In the rows, zero is written as 128.
Each named move below is a turn or a mirror, shown by a few rows before and after it. Which moves, in which order, take the first row of each later pair to the second? The first pair is answered.
B (before -> after):
[173 130 135 197 113 110 155 154 116 128 147 141 104 114 152]  ->  [103 131 129 162 166 104 194 113 141  90 159 136 118 137 124]
[146 118 153 171 139 129 146 150 120 146 144 138 115 129 123]  ->  [114 118 151 154 158 127 161 136 129 126 151 138 122 138 113]
[118 149  74  77 132 132 152 103 156  91 122 131 127 109  88]  ->  [185 146  77 109  87 135 114 135 138 125 110 137 111  89 114]
[165 142 159  71 127  73 176 157 161 163 163 197  92 171  98]  ->  [170 142 159  76 122  78 174 163 158 169 165 198  89 171 101]
Q (before -> after):
[186 124 151  75  69 136 101 132 117 197  84 161 109 116 135]  ->  [126 166  71 148  65 134 111 144 128  76 103 122 105  89  71]
[135 152  82  58 116 135 153  94 166  90 140 126 124 125 100]  ->  [150 140 106  31 118 137 144  94 163 124 129 137 128 133 119]
[108 139 102 105 145 157 117 102 132  99 107 112 152 115 134]  ->  [135 139 120 102 164 149 145  88 130 116 115 126 139 107 151]
[105  97 167  62 146 104 115 146 124 211 122 137 120 189 110]  ->  [ 54 146  91 142 148 103 140 156 135  91 146 102 107 159  48]
N (before -> after):
[123 122 157 130 139 132 112 134 122 148 120 124 136 135 151]  ->  [ 89 128 137 136 140 132 114 135 132 117 125 116 140 139 128]
[145 124 130 104 117  89 154 117 149 161 133 149 127 130 132]  ->  [121 120 147 149 144  92 160 116 142 144 136 143 126 137 148]
[116 126 153 131 108  92 134 144 123 138 150 137 122 162 120]  ->  [118 123 148 124 106  95 136 144 125 134 148 135 124 162 114]
R (before -> after):
[119 132 114 154 124 128  91 163 105 130 131 112 125 154 124]  ->  [127 131 112 156 122 119 100 167 109 129 137 119 117 157 122]
[150 119 127 125 128 126 136 120 122 148 131 130 118 125 133]  ->  [144 123 117 125 129 138 128 117 124 140 121 125 125 113 139]
[118 123 143 116 150 106 163 123 139 133 146 137 110 154 104]  ->  [117 142  95 122 153 149 138 102 137  98 117 112 119 113 115]
C (before -> after):
[122 117 119  82 101 150 116 121 138 142 120 125 157 132 151]  ->  [ 99 109 134  92 114 148 117 119 136 140 122 124 163 143 156]
[170 119 168 182 107  93 142 158 106 160 155 149  92 130 137]  ->  [208 132 144 136 116 110 166 124 113 160 140 152  88 102 139]
[142 140 105 107 122 152 154 111 138 122 145 133 113 104 107]  ->  [ 98 131 133 125 153 148 158 107 135 115 149 134 125 128 120]
[ 74 127 104  80 105 169  83 134 141 127  98  82 152 123 125]  ->  [ 68 123 109  85 111 170  83 135 141 126  99  85 155 129 125]

Between the rows of a pair lie two moves.
[133 135  82 132 116 147 129 130 124 113 122 128 127  99 107]  ->  [135 125 116 167 137 147 135 126 110 126 117 134 122 101 144]
N, N
[106 124  74 133 136 163 127  83 147  86 123 120  86  96 166]  ->  [113 110  99 188 109 156  92 120 127 104 128 126  90 104 182]
C, B
[ 63 119 118 154 172 137 145 137 120  96 122 131 166 142 138]  ->  [ 70 121 104  98 168 129 163 126 138 100 127 135 160 149 108]
Q, N
[ 92 116 152 102 120 102 135 148 126 149 130 127 134 150 118]  ->  [106 138 121 151 114  97 148 158 127 111 138 119 115 125 104]
B, Q
[163 135 103 127 120 125 129 129 135 126 121 132 116 105 117]  ->  [132 136 110 167 138 123 134 127 130 108 128 125 119 111 122]
N, N
[120 111 143 141 100 107 103 154 122 150 153 135 132 150 119]  ->  [162 141 109 132 113 112 150 132 134 123 157 138 107 112 108]
Q, C
[ 49 104 113 174 116 125 125 139 143  68 145 120 150 157  83]  ->  [ 80 109 143 138 160 101 200 103 155  93 166 146 124 158  91]
Q, N
[137 127 149  95 127 139 141 129 126 151 114 139 121 140 139]  ->  [145 140 141 114 141 133 166 124 133 130 123 139 108 127 132]
Q, Q
[149 137 116  84 178 154 120  96 133 159  89 142 145 106 181]  ->  [141 142  82  88 143 166  81 115 132 141  79 126 156  96 163]
Q, N
[ 50 120  93 145 112 153 102 160 139  77 121 107 153 161 102]  ->  [153  93 172 141 120 158 102 154 112 184 102 145 135 143 196]
N, N
[ 95 108 155 158 138 103 113 140 113 132 147 134 135 150 124]  ->  [106 125 120 118 118  99 127 140 130 112 151 130 130 140  82]
Q, N
[178 102 132  67  93 119 132 140 125 150 106 126 117 113 126]  ->  [106  97 180 142 173 115 164 117 115 119 119 117 126 134 165]
N, B
[124 128 134 197 107  82 160 186 105 114 181 138  87 152 109]  ->  [167 124 153 166 171 151 160 112  89 155 120 138 103 101 214]
R, Q
[112 148 130  84  98  87 124 150 148  88 164 128 119 151  58]  ->  [168 160 122  36 124 118 145 104 150 112 140 137 107 109  94]
B, C
[118 124 132 132 157 118 151 127 135 133 141 136 142 145 126]  ->  [111 128 125 136 156 117 148 134 135 127 145 135 142 144 120]
Q, Q
[156 107 128  50 103 120 104 130 138 174 121 130 143 115 124]  ->  [156 101 169 163 112 112  94 159 109 170 129 126 131 119 169]
N, C
[132 134 124  94 115 151 119 104 137 130 105  99 125 126 107]  ->  [127 127 158 111 143 152 134  92 131 138 107 105 124 129 137]
N, B
[128 118 123  76 135 142 147 103 135 136 122 134 151 122 147]  ->  [ 82 121 137 145 150 121 156 122 131 105 145 126 147 142 136]
C, Q
[183  87 122 127 170 186 140  76 118 164 116 121 108  76 183]  ->  [133  50 169 118 114 101 121 159 127 195 177 146 110 180 109]
Q, R
[ 97 106 186 141 140 117 108 131 117 161 142 139 138 177 157]  ->  [189 131 129  73 106 139 119 114 129 171 123 142 118 121 144]
C, C
[185 132  68 114 138 135 173  97 146 133 133 134 111  63 106]  ->  [135 132  83 181 179 131 183  97 141  98 143 125 110  71 118]
N, N
[158 115 104 142 105 154 136 135 131 106 131 123 106 123 120]  ->  [143 103 137 170 131 155 134 128 122 116 132 126 110 137 150]
Q, N
[127 142 136 123 161 103 176 106 148 119 146 143 105 124 104]  ->  [113 108 172 120 122  98 116 141 133 164 140 144 129 166 116]
C, Q
[145 104 160 127 102 130 104 143 117 168 122 142 135 139 153]  ->  [114 137  93 155  99 143 111 140 127  86 125 114 131 117 109]
C, Q
[138 158  80 109  79 165 110 171 138  98 141 148 128  99 108]  ->  [149 145 126  75 149 185 152 111 137 134 123 159 131  91 169]
C, N
[106 138 110 132 138 153  90 136 109 137 101 102 149 139 124]  ->  [118 143 103 115 140 157  98 125 110 138  96  98 147 126 123]
C, C
[176 142 110  53 114 115 155 114 152 140 127 136 108 102 106]  ->  [117 153  78  89 136 152 132  97 153  83 106 105 136  87 111]
R, Q
[136 105 147 196 110 144  67 147 104 133 133 126 126 117 171]  ->  [176  91 169 133 110 134  85 134 111 181 139 151 120 125 174]
C, R
[113 130 119 154 123 156 112 136 118 113 114 119 128 129  81]  ->  [149 129 139 141 155 162 136 107 113 137 104 133 118 110 120]
Q, R
[138 124 121 149  97 100 134 146 140 115 143 140 121 138 104]  ->  [116 122 129 119 150 115 169 100 146 111 134 142 125 133 123]
C, C
[123 117 131 103 166 140 134 107 147 143 123 117 161 122 142]  ->  [116 118 142 113 155 103 154 131 154 138 151 130 150 149 110]
Q, R
[141 121  91  38 105 162  92 105 146 122 102 112 149  96 119]  ->  [126  90 189 148 149 150  86 116 111 155 107 125 150 121 205]
N, C
[139 141 117 126 132 133 146 123 134 101 138 121 115 111 124]  ->  [121 131 139 130 154 134 149 116 138 111 138 123 124 125 139]
N, C
[114 140  94 109 130 136 132 123 135 107 121 142 138 130 114]  ->  [102 132 117 120 136 119 135 133 135 118 131 151 140 153 112]
C, R
[136 135 146 154 125  98 156 142 118 113 131 139 112 121 112]  ->  [133 129 151 138 145 137 137 113 110 127  98 130 131 108 155]
R, Q
[151 119 142 158  79 119  84 176 114 152 127 136 117 144 137]  ->  [127 129 123 191  89 125  90 174 115 113 130 124 115 133 128]
N, R
[163 140 115 160 128 104 187 129 129 101 145 125  95  93 124]  ->  [156  97 149  81  81 118 110 148 126 178 114 131 134 128 138]
N, Q
[122 122 137 119 130 134 114 119 123 137 129 128 128 145 145]  ->  [130 131 139 124 139 131 130 116 124 137 135 133 122 139 150]
Q, Q
[125 127 127 146  87 137 106 160 116 119 109 123 130 114 115]  ->  [155 135 133 161 110 129 150 148 117 116 122 133 109  97 126]
N, Q
[173 132 101  66 102 145 108 122 144 154 112 128 136 109 127]  ->  [108 124 160 129 192 145 148  94 132 136 124 128 144 128 179]
N, B
[137 141 110  87 101 129 117 121 126 126 144 119 145 134 105]  ->  [109 134 148 166 143 131 127 117 108 113 145 117 142 140 143]
N, N
[142 115 181 112 154 111 139 123 114 169 127 149 122 154 158]  ->  [101 114 177 109 158  99 147 127 127 147 141 143 131 173 129]
C, B
[ 65 129 121 113 132 129 152 105 148  66 141 117 132 126 103]  ->  [174 103 176  99 105 126 139 117 126 169 127 151 105 109 169]
Q, B
[ 89 106 165 193 112 133 101 122 119 123 121 114 135 119 169]  ->  [123 120 167 206 122 109 151 121 125 120 148 126 101 109 157]
Q, R
[128 152 114 170 115 132 119 149 112  89 142 103 117 106 129]  ->  [176 144 139 139 125 141 127 129 108 138 130 122 107  95 170]
Q, R
[118 186 102 114 121 129 118 150 130 132  97 109 155 120 133]  ->  [109 169 150 106 139  95 150 151 133 155 122 127 145 154 129]
C, R
[163 122 113  94  77 131  94 146 127 163 123 119 133 118 114]  ->  [ 70 114 126  89 127 118 120 128 139 128 140 115 150 156  91]
B, C
[141 127 117 122 115 145  98 132 120 131 108 123 137 129 137]  ->  [115 130 115 143 125 142 100 132 121 113 114 116 141 132 133]
N, N
[ 60  98 151  76 159 119 142 130 159 145 123 159 176 152 139]  ->  [173 119 127 176  79 120 101 193 127 155 117 155 133  97 163]
Q, B
[168 103 137  87  95 145  85 122 130 165 109 133 124 112 144]  ->  [ 80 103 166 134 171 150 118  94 131 119 121 122 139 134 162]
C, N
[171 132 138 110 131 116 160 108 122 149 144 156 106 121 142]  ->  [153 148 108 142 131 114 167 112 130 105 150 143 101 111 118]
Q, Q
[149 117 137 140 118 145 120 137 116 168 109 151 122 122 134]  ->  [105 129 100 150 118 157 112 135 122 118 109 134 134 121 109]
C, Q
[ 71 113 139 145 121 128 113 152 143 118 120 135 152 150 145]  ->  [127 128 133 176 110 105 141 166 139 116 143 144 114 128 134]
Q, C
[ 56 132 116 172  97 137 103 160 128  77 137  97 161 146  78]  ->  [ 91 113 155 182  70 124  85 188 115 123 139 111 155 166  97]
B, R
[109 142 110 140 160 164 141 106 134  90 109 112 131 116 140]  ->  [153 118 171 149 128 123 130 148 121 163 129 142 114 150 158]
R, B
[144 135 122 138  75 101 120 164 117 119 161 138 105 133  78]  ->  [175 140 142  85 132 112 173 113 124 145 154 153  99 119 115]
Q, C
[194 126 164 120 136 128 153 111 124 190 119 151 105 114 164]  ->  [138 136  89 127  85 176  66 130 120 135  83 108 146  96 136]
R, Q
[139 126 152 162 119 104 165 152 133 110 176 103 137 112 128]  ->  [158 132 133 145 105 106 165 152 140 107 175 104 132 100 120]
B, C
[154 115 162 120  92  97 116 156 116 169 150 144 118 158 111]  ->  [119 106 161 115 106 138  75 142 109 172 113 129 152 155 142]
R, R
